One turn sends every row of this set to another row. A few are shown first. Where does it send the rows asked after them?
mupo: [ 30   9  14   9  26 -17 -40  -2   0  12  43   1  20  12  -6 -17  21   0
  -7  25 -20  -4  -3  -5 -32 -27 -16   1  17]
vita: [ 18  15  20  13  -7  -2 -11  -9 -22  -6  18 -11  -8  19  11 -28  33 -11
  -3  23   7  -4  26  12  19 -42  -5 -34  26]
nulof: [ 11  28  -7  -2  12 -37   4 -34  -2  -4  34 -18   4  33  10 -20 -10  -4
 -29   2  15  -7  -4   1 -27  -9  -6  16  49]
met: [ 15  22  -5  -8   5 -29   4 -32  -6  -5  37  -9  -4  31  15 -23 -13  -5
 -17  -5  19 -10   7  10 -37  -6  -5  13  56]
navo: [ 36  18   6   6  26 -14 -30  -8   9  12  33  -1  21   3   0 -16  19   1
  -5  32 -13  -1  -6  -2 -27 -28 -26   6  28]
der: [ 26   7  12   7 -23 -22 -10   5 -30  35  -5 -40   1 -13  18 -12  16 -12
  -6   8 -14  -7  -7   3 -25   0  33  -5  36]
dalib: [  1  10  16 -10 -18 -24  28  15   9   8  36 -20 -10   5   5 -24  15   1
 -43  13   6  -7  -3  23 -50 -21  -8 -25  11]
muloz: [ -4   6  15   4 -14 -22  32  15   7   3  38 -34  -7   7   4 -27   6   1
 -41   4   9   1  -2  25 -44 -21  -6 -24  25]
diro: [  3   6  18   2 -15 -24  32  15   2  -1  43 -21  -6  10   2 -21  12  -7
 -47   0   4  -1  -9  33 -42 -18  -6 -18  13]
vir: [ 16  26  21  13   1  -4 -14 -13 -13  -9  17 -18  -8  13   3 -26  29  -8
   4  13  -2   2  26   0   8 -47  -1 -40  21]
mober: [  5 -14  19  -6 -14 -16 -19  -8 -49   6  16   3  13  17  -2  -1  24  -4
 -15  -2  -1  13   9  21 -36  -8   0  25  49]
lek: [ 31   7   7  -1 -19 -19  -7 -10 -18  38  -7 -43   8 -11  14 -23  15 -16
  -9   3  -6  -8  -6   8 -17   2  36   0  26]
mumem: [ 23   7   7  -1 -20 -21 -15  -7 -27  34  -2 -45  10 -14  18 -19  19  -7
 -13  17 -20 -13  -9   6 -21   6  29   1  31]
lef: [ 17  17  14   4  -7  -7 -19 -15 -18  -7  16 -10  -8  17   6 -34  22 -12
  -4  12   6   0  23  -5  14 -52  -5 -34  24]
nisa: [  1 -12  19  -5   2 -18 -20   4 -41  11  15   5  10  13  -6  -7  35 -16
 -11   2  -1  12  11  22 -38  -3   1  29  43]

met turns into navo
diro turns into lef
muloz turns into vir
Now find these:
dalib turns into vita
nulof turns into mupo

One turn sends every row of this set to another row. A few are shown first. Where does it send the rows asked after them?
vek: [  0   8   3  12 -23  -1 -18 -19  11  -4   8   6 -13 -21  -1 -20  16  54
  33 -17   2  27   4]
kifi: [  8 -13   5  -9 -14 -21  -3 -24  -1 -18  -1  11  22   1 -25  10   5  22
  -7  24  -1   1  11]
Gel: [-12  -6 -20  14  -5   5  -8 -19  24 -13   5 -21   9 -36  -5   1  -5   7
  11  20 -21  32 -23]
dena: [  4 -15   3   0 -20   0 -13  -2  16   1  23 -11   1 -30   7 -33  14  62
  11  -6 -11  11 -13]
garo: [-18  -1  10  27 -20   2  15  -5  -1   5  -7  -5   3  14  -3   5  12  44
  17  11   3  19  13]
Disi: [  6 -14  -5 -22 -15   0 -10 -43 -11  -2  32  -5  -5   1   1   7  26  43
 -12  -6  -2  20  -9]
kov: [ 17 -20 -19   7 -15 -11  14 -11  17  -7 -32  14  18 -26 -24  -3  16  35
  27 -11 -30   1  -3]
Tosu: [-39 -29  -8   5 -15  13  23  -7  18   1   1 -28  24  -3  -5   9  17  29
   5  17 -17  10 -18]
borig: [-37  -8  -9   9 -18  18  22 -18  22   4  -7 -16  14  -2  -8  29  24  18
  16  11 -14  23 -21]
Siba: [ -4  -7  -2   4 -32  34 -26 -19   3  -1 -46  -7   6 -48   3  -3  10  31
   0  -1 -30  13  -8]
nakev: [ -6 -11  -2   1 -33  36 -26 -18   4  -1 -42 -10   7 -49   5  -6  10  33
  -2   0 -30  10 -11]
Tup: [-12 -20 -35 -11 -26  22 -14 -25  -7   5   8   5  -9 -15 -19   6  -4   2
  19  18  13  27   5]
Masan: [  4 -41 -28 -13 -25   9  -4  -2  -7   5   1   5  10 -16 -23  -8 -12  12
   5  29   2   1   9]
rudo: [ -1 -23 -35 -28 -32  32 -11 -27  -5  22  21   7 -17 -19  -8   8  19  24
  17  -6   4  22 -15]
gume: [-11 -27 -10 -21 -12 -12  -1 -34   8 -23   2  -2  28  -6 -29  15  10   9
  -6  19  -9   4  -3]
siguv: [ 12  -3  -1 -27 -22   0  -4 -43   2   3  18  14   0  -4 -10  25  38  38
  -3 -13  -6  14 -18]
gesi: [  4 -30 -23 -21 -32  10  -2  -1  10   9 -10  22  17 -22 -34   6   0   9
  15  24   1  -5  -1]
Rabu: [ -1  -8   4   7 -24   8  32  -4  14  21 -16   7  14   4  -5  22  36  49
  12  -5 -18   3 -15]
lonol: [ -6  -8  10  20 -21  -2  27   3   8   9 -20   5  17   9 -11  10  20  46
  14   9  -9   2   6]
vofez: [ -1  -5  -1   5 -32  34 -26 -20   0   0 -47  -4   2 -45   5  -3  11  36
   1  -6 -28  13  -5]
Genep: [ -9 -11  -1   0 -33  37 -29 -18   2  -2 -37 -12   4 -48   8 -10  10  37
  -2  -3 -28  12 -10]
guge: [ 21 -22   5 -27 -20 -15   4 -22   3  -1   8  14  21  -4 -18  10  27  43
 -13   2 -12 -10  -9]
kul: [ -1   2   1  -5 -14  -9 -14 -43  -9 -15  17   3  -1   5 -12  15   9  21
  -1  12   9  26  10]
bopuf: [-10   1  -8 -18 -17  -3 -10 -50   6 -14   8   7   6  -3 -21  31  22   9
   6   6   1  25  -7]
reso: [ -2 -11   1   6 -33  31 -27 -16  -3  -2 -44  -6   4 -43   4 -13   8  41
   1  -5 -26   9   2]
roda: [-11  -9   1   3 -34  35 -32 -19   0  -3 -36 -12   2 -46   7 -13   9  38
   0  -3 -24  15  -4]
pud: [  3   1 -29   8  -7  15  -1 -33  17   3   3 -11  -6 -34   3  16  17  18
  16  -9 -30  37 -35]
sudo: [ 18  -7 -19 -16 -34  24 -13 -16 -10  29  19  20 -20 -15  -4   6  13  32
  13   1  10  19  -5]
nav: [  2  -1 -19  -8 -32  17 -14 -16   1  12  -1  25  -7 -17 -24  15   1   5
  23  20  17  21   4]
zefi: [ -8 -11   1   6 -33  33 -31 -18  -1  -5 -41 -10   4 -44   5 -14   7  39
   2  -2 -23  13   1]
Bonuv: [  4 -40  -9 -32 -13  -9   2 -29  -1  -8  20  -8  21  -6 -11   3  21  38
 -18   4 -16  -3 -12]
Ter: [ 22 -17 -28  -2 -11   4  14 -21  15   9 -12   3   4 -32  -6   9  28  39
  16 -23 -41  12 -30]
zubav: [-18   1  -4   6 -22  19  25 -19  18  18  -8  -1   6   0  -4  34  39  35
  17  -5 -17  20 -25]
zefe: [-24 -10   5  17 -19  12  11 -11  -2  10  15 -20  -3  11  11  -3  20  55
  10   2   0  24   1]
befa: [  1   2  -6  19 -19 -11  -5 -18  14 -15 -24  16   3 -19 -23  -9   8  33
  40  -7  -6  19  14]
gis: [  1  -8  -1   6 -34  33 -26 -18  -3   1 -46  -4   2 -44   5  -8  12  41
   1  -7 -28  11  -3]
Kibut: [-28 -31  -2   5 -16  14  18  -6   7   8  16 -30  12   2   9  -4  21  52
   1   5 -13  12 -14]
Tano: [ -6 -24  -6   4 -10  -3  -8   2  25 -12  13 -22  20 -37  -3 -25  -5  34
   3  20 -20   8 -18]
nidu: [ 24 -38 -22 -22 -30  15  -3   2 -10  25  15  10   0 -17  -8 -10   7  40
  -2   9  -2  -4  -4]
vuf: [ 10 -41 -29 -37 -34  21   0  -7   5  23   9  15   7 -24 -18   1  20  31
   8   0  -7  -6 -17]

vuf turns into sudo
roda turns into Siba
zubav turns into garo
Now find these:
bopuf turns into kifi
vek turns into Gel

